[[148 127 126 103]
 [152 153 133 133]
 [151 158 134 132]]
->
[[148 127]
 [152 153]]

[[132 133 126 137 127]
 [118 119 129 110 129]
 [125 128 127 126 127]
 [142 139 127 152 127]]
->
[[132 133]
 [118 119]]

[[131 107 134]
 [132 120 132]
 [133 118 134]
 [128 124 128]
 [137 105 139]]
->
[[131 107]
 [132 120]]

[[133 138]
 [131 131]
 [120 131]
 [107 145]]
->
[[133 138]
 [131 131]]

[[102 112 112 104]
 [156  98 131 138]]
->
[[102 112]
 [156  98]]

[[108 132 147 139 139]
 [134 149 120 145 145]]
->
[[108 132]
 [134 149]]

[[133 122 136 125 107]
 [131 118 135 131 109]]
->
[[133 122]
 [131 118]]

[[137 139]
 [123 151]
 [133 114]
 [120 146]
 [120 139]]
->
[[137 139]
 [123 151]]

[[127 143 107 135]
 [139 131 129 133]
 [119 136 119 133]]
->
[[127 143]
 [139 131]]
---
[[135 107 137 104 135 138 137 139 138 140 141 141 138 139 135 144]
 [136 104 138 101 137 140 139 141 141 143 143 145 139 140 136 147]
 [111 118 113 111 111 115 113 118 116 117 120 121 115 117 111 123]
 [147 116 148 116 147 149 148 151 150 150 151 150 149 150 147 152]
 [106 116 108 107 106 111 109 114 112 114 117 120 110 113 106 122]]
->
[[106 116 108 107 106 111 109 114 112 114 117 120 110 113 106 122]
 [111 118 113 111 111 115 113 118 116 117 120 121 115 117 111 123]
 [135 107 137 104 135 138 137 139 138 140 141 141 138 139 135 144]
 [136 104 138 101 137 140 139 141 141 143 143 145 139 140 136 147]
 [147 116 148 116 147 149 148 151 150 150 151 150 149 150 147 152]]

[[131 106 129]
 [134 127 123]
 [124 127 127]
 [126 127 130]]
->
[[124 127 127]
 [126 127 130]
 [131 106 129]
 [134 127 123]]

[[121 134 134 134 142 118 151 147 134 119 146]
 [123 128 126 129 130 130 114 118 128 141  99]
 [137 125 141 133 122 124 140 136 121 136 136]
 [143 124 129 122 116 140 126 120 119 126 131]
 [120 122 111 121 125 120 126 125 125 112 133]]
->
[[120 122 111 121 125 120 126 125 125 112 133]
 [121 134 134 134 142 118 151 147 134 119 146]
 [123 128 126 129 130 130 114 118 128 141  99]
 [137 125 141 133 122 124 140 136 121 136 136]
 [143 124 129 122 116 140 126 120 119 126 131]]

[[127 120 120 122 122 141 142 141 123 117]
 [122 125 127 142 125 125 117 116 141 133]
 [136 142 141 124 143 139 114 112 123 117]
 [116 124 121 124 122 138 119 116 125 139]
 [133 134 134 130 132 118 122 124 129 135]
 [135 136 133 106 134 129 129 130 108 138]
 [113 112 111 127 114 146 137 134 129 123]]
->
[[113 112 111 127 114 146 137 134 129 123]
 [116 124 121 124 122 138 119 116 125 139]
 [122 125 127 142 125 125 117 116 141 133]
 [127 120 120 122 122 141 142 141 123 117]
 [133 134 134 130 132 118 122 124 129 135]
 [135 136 133 106 134 129 129 130 108 138]
 [136 142 141 124 143 139 114 112 123 117]]

[[141 147 149 145 108 116 122 147 115 111 146]
 [108 109 136 108 136 142 136 141 133 137 144]]
->
[[108 109 136 108 136 142 136 141 133 137 144]
 [141 147 149 145 108 116 122 147 115 111 146]]

[[114 153 144 144 118 147 115 147 153 113]
 [143 139 124 125 111 121 118 149 153 112]
 [149 118 116 116 141 109 108 137 146 141]
 [109 124 118 110 103 120 149 149 147 106]]
->
[[109 124 118 110 103 120 149 149 147 106]
 [114 153 144 144 118 147 115 147 153 113]
 [143 139 124 125 111 121 118 149 153 112]
 [149 118 116 116 141 109 108 137 146 141]]
---
[[145 108 133 117 122 138 140]
 [142 114 132 119 123 138 133]
 [144 116 133 122 130 134 134]
 [139 122 136 129 132 134 132]
 [145 122 124 118 131 137 127]
 [149 123 132 119 126 134 135]
 [129 125 126 123 126 136 125]
 [132 121 137 130 128 134 129]
 [141 128 136 129 130 129 133]]
->
[[140 133 134 132 127 135 125 129 133]
 [138 138 134 134 137 134 136 134 129]
 [122 123 130 132 131 126 126 128 130]
 [117 119 122 129 118 119 123 130 129]
 [133 132 133 136 124 132 126 137 136]
 [108 114 116 122 122 123 125 121 128]
 [145 142 144 139 145 149 129 132 141]]

[[138 114 132 140 129 137  99 120 113 138]
 [129 114 150 132 109 134 149 125 138 131]
 [118 152 145 138 140 140 143 126 123 110]
 [145 129 137 143 147 102 118 128 133 123]
 [102 139 109 109 146 131 121 142 129 115]
 [117 148 140 128 111 128 125 141 141 122]]
->
[[138 131 110 123 115 122]
 [113 138 123 133 129 141]
 [120 125 126 128 142 141]
 [ 99 149 143 118 121 125]
 [137 134 140 102 131 128]
 [129 109 140 147 146 111]
 [140 132 138 143 109 128]
 [132 150 145 137 109 140]
 [114 114 152 129 139 148]
 [138 129 118 145 102 117]]

[[121 128 125 126 134 133 128]
 [124 131 138 155 123 125 142]
 [123 128 127 123 133 135 129]
 [129 129 110 130 122 121 140]
 [137 128 141 153 116 131 122]
 [122 127 128 127 134 133 130]]
->
[[128 142 129 140 122 130]
 [133 125 135 121 131 133]
 [134 123 133 122 116 134]
 [126 155 123 130 153 127]
 [125 138 127 110 141 128]
 [128 131 128 129 128 127]
 [121 124 123 129 137 122]]

[[131 118 134 126 137 135 120 128 133]
 [133 110 136 121 131 140 121 130 134]
 [130 114 131 144 157 108 133 124 107]]
->
[[133 134 107]
 [128 130 124]
 [120 121 133]
 [135 140 108]
 [137 131 157]
 [126 121 144]
 [134 136 131]
 [118 110 114]
 [131 133 130]]

[[117 120 136 124 136 137 131 141 136 136 142 136 139 139 132]
 [138 139 120 135 122 120 135 115 117 123 113 116 111 118 128]
 [121 119 127 122 127 129  99 127 126 124 127 125 123 128 129]]
->
[[132 128 129]
 [139 118 128]
 [139 111 123]
 [136 116 125]
 [142 113 127]
 [136 123 124]
 [136 117 126]
 [141 115 127]
 [131 135  99]
 [137 120 129]
 [136 122 127]
 [124 135 122]
 [136 120 127]
 [120 139 119]
 [117 138 121]]

[[128 126 126 136 109 132 148 125 118]
 [148 149 155 136 127 146 141 148 145]
 [130 141 133 126 123 135 140 106 119]]
->
[[118 145 119]
 [125 148 106]
 [148 141 140]
 [132 146 135]
 [109 127 123]
 [136 136 126]
 [126 155 133]
 [126 149 141]
 [128 148 130]]

[[121 117 110 124 120 120 150 107 129 148 107 134 118]
 [129 109 117 134 115 115 146 113 132 139 108 123 121]
 [137 128 132 138 129 129 141 130 136 137 127 131 133]]
->
[[118 121 133]
 [134 123 131]
 [107 108 127]
 [148 139 137]
 [129 132 136]
 [107 113 130]
 [150 146 141]
 [120 115 129]
 [120 115 129]
 [124 134 138]
 [110 117 132]
 [117 109 128]
 [121 129 137]]

[[148 104 117 114 112 131 152 124 147 155 139 127]
 [112 139 137 135 130 124 113 135 124 107 118 131]
 [131 140 133 123 120 130 137 145 145 125 117 134]]
->
[[127 131 134]
 [139 118 117]
 [155 107 125]
 [147 124 145]
 [124 135 145]
 [152 113 137]
 [131 124 130]
 [112 130 120]
 [114 135 123]
 [117 137 133]
 [104 139 140]
 [148 112 131]]

[[116 132 128 120 121 132]
 [130 117 150 129 141 139]
 [131 115 129 121 131 133]
 [138 137 121 121 117 134]
 [138 134 119 145 122 121]]
->
[[132 139 133 134 121]
 [121 141 131 117 122]
 [120 129 121 121 145]
 [128 150 129 121 119]
 [132 117 115 137 134]
 [116 130 131 138 138]]
